cols: U F M E C
Z739: [122 109  94 143 168]
Z834: [ 78 106 101 165 149]
Z921: [179 106 101 165 149]
Z188: [ 91 125 104 155 135]
Z708: [ 78 150 101 165 106]
order: [ 78 101 106 150 165]
Z708
loc: [104]
Z188, 3
col: [ 94 101 101]
M
col: [165 165]
E
order: [149 101 165  78 106]
Z834
order: [ 78 101 106 149 165]
Z834

cols: H P L J
Z175: [152 117 102 125]
Z257: [150 106 134 137]
Z884: [163 111 106 159]
Z107: [121 119 103 125]
Z410: [150 105 162 144]
Z800: [104 163 150 144]
Z700: [163 129 127  92]
Z146: [115  97 119 136]
Z236: [133 159 102  93]
Z113: [148 140 130 164]
Z7: [104 162 150 144]
loc: [117]
Z175, 2
tail: [150 106]
[134 137]
tail: [159 102]
[93]
order: [105 144 150 162]
Z410
tail: [163 129]
[127  92]
tail: [121 119]
[103 125]

cols: A V T B G K S W N D
Z391: [142 113 113 100 136 158 135 108 132  89]
Z364: [138  96 128 100 125 146 126 116 126  99]
Z662: [125 115 129 128 128 147 128 109 120 109]
Z703: [144 107 115 104 141 166 127 105 128  97]
Z654: [128 129 108 147 109 128 128 120 125 115]
Z815: [109 129 108 120 129 128 128 115 125 147]
Z75: [126 115 120 128 127 149 130 111 120 125]
Z253: [129 108 130 109 133 152 125 111 126 108]
Z30: [131 103 126 114 120 139 134 118 127  98]
Z516: [131 103 126 102 120 157 128 109 125  96]
Z908: [126 120 116 134 141 166 128 105 128 133]
col: [128 130 125 134 128 128]
S
loc: [89]
Z391, 10
loc: [157]
Z516, 6
tail: [141 166 127 105 128]
[97]
order: [109 109 115 120 125 128 128 128 129 147]
Z662
order: [108 109 115 120 125 128 128 128 129 147]
Z654
[144 107 115 104 141 166 127 105 128  97]
Z703

cols: Pavab Fak tanov gazar rik daga Soses Niv ritiz
Z49: [133 154 105 158 140 154  99 135 107]
Z441: [114  98 146  92 118  92 150 121 100]
Z336: [133 154 105 158 140 154  99 135 135]
Z993: [139 121 160 159 140 154 158 141 141]
col: [ 92 154]
daga
tail: [139 121 160]
[159 140 154 158 141 141]
tail: [139 121]
[160 159 140 154 158 141 141]

cols: vomib rof luza karip pitid Bero kopef teso
Z664: [130  99 144 125 129 143 113 120]
Z308: [105 158 134 121 120 147 122 135]
Z14: [117 157 137 125 123 129  98 119]
Z133: [113 143 130 121 125 129  99 144]
tail: [129  98]
[119]
loc: [158]
Z308, 2
order: [113 120 130  99 144 125 129 143]
Z664
order: [144  99 129 125 121 130 143 113]
Z133
col: [137 130]
luza

cols: bef Nifal Sozi Kigag nodeb lub feki zake Tetip
Z760: [153 145 142 129 124 111 144 126 126]
Z383: [ 90  93  91 164 151 156  92 167  97]
Z216: [142 145 144 111 124 126 130 126 153]
Z142: [ 97 101 100 156 137 138 111 147  95]
Z780: [144 145 145 112 107 106 142 116 158]
Z176: [ 95  96  91 161 173 173  85 169  81]
Z369: [ 89  91  90 166 162 162  86 171  89]
Z836: [110 145 153 142 126 126 124 130 144]
col: [142  97]
bef
order: [144 130 124 126 126 142 153 145 110]
Z836
order: [153 126 130 126 124 111 144 145 142]
Z216
order: [153 142 145 144 111 124 126 130 126]
Z216

cols: X Z R Y Q
Z207: [154 171 117 168 138]
Z368: [155 161  83 146 119]
Z61: [160 162  83 134 127]
Z405: [170 148  78 162 119]
Z288: [153 169  89 138 121]
Z881: [170 148  78 161 131]
Z845: [147 161 123 157 136]
Z671: [158 158  82 150 118]
Z276: [159 162  84 137 125]
Z473: [165 163  83 125 135]
Z506: [164 152  79 157 120]
Z926: [156 160  84 147 119]
tail: [170 148  78 162]
[119]
col: [161 162 148 169 148 161 158 162]
Z
loc: [152]
Z506, 2

cols: madav zafil gemin Vuz
Z959: [176 106 147 125]
Z744: [146 109 130 125]
Z496: [157 109 129 125]
Z94: [ 77 149 107 131]
Z749: [103 144 125 130]
order: [130 103 144 125]
Z749
tail: [ 77 149 107]
[131]

cols: girev kedim lipa rom lif Pim sofev
Z298: [139 128 145 113 118  97 142]
Z124: [135 137 121 125 128 118 162]
Z357: [135 140 128 152 119 165 103]
Z638: [113 122 104 132 135 127 142]
Z446: [140 123 115 113 125  98  78]
Z122: [127 138 116 104 104  89 176]
Z338: [122 119 117 104 104  89 112]
Z187: [114 144 146 152 134 125 118]
loc: [146]
Z187, 3
loc: [134]
Z187, 5
col: [113 125 152]
rom
col: [113 125 152 132 113]
rom
loc: [112]
Z338, 7
tail: [146 152]
[134 125 118]
tail: [116 104 104  89]
[176]

cols: kobeb tiga Fiso Suba guf ligal Pur paluk
Z171: [117 141 129 121 143 103 120 122]
Z422: [109 122 129 159 119 104 124 115]
Z693: [119 123 136 167 122 103 122 122]
Z144: [122 118 122 120 136 110 162 139]
Z380: [112 138 127 122 126 159 118 115]
Z605: [138 126 142 166 127 104 120 135]
Z227: [124 123 126 128 111 116 120 117]
Z520: [145 123 110 134 117 112 126 118]
Z356: [118 122 122 122 153 112 159 139]
Z411: [141 122 121 122 153 110 125 128]
Z839: [132 120 126 128 112 112 122 121]
Z814: [110 134 126 123 116 145 118 112]
tail: [112 126]
[118]
order: [110 112 116 118 123 126 134 145]
Z814
[138 126 142 166 127 104 120 135]
Z605
tail: [123 136]
[167 122 103 122 122]
[109 122 129 159 119 104 124 115]
Z422
col: [139 128]
paluk
tail: [122 122 122 153]
[112 159 139]

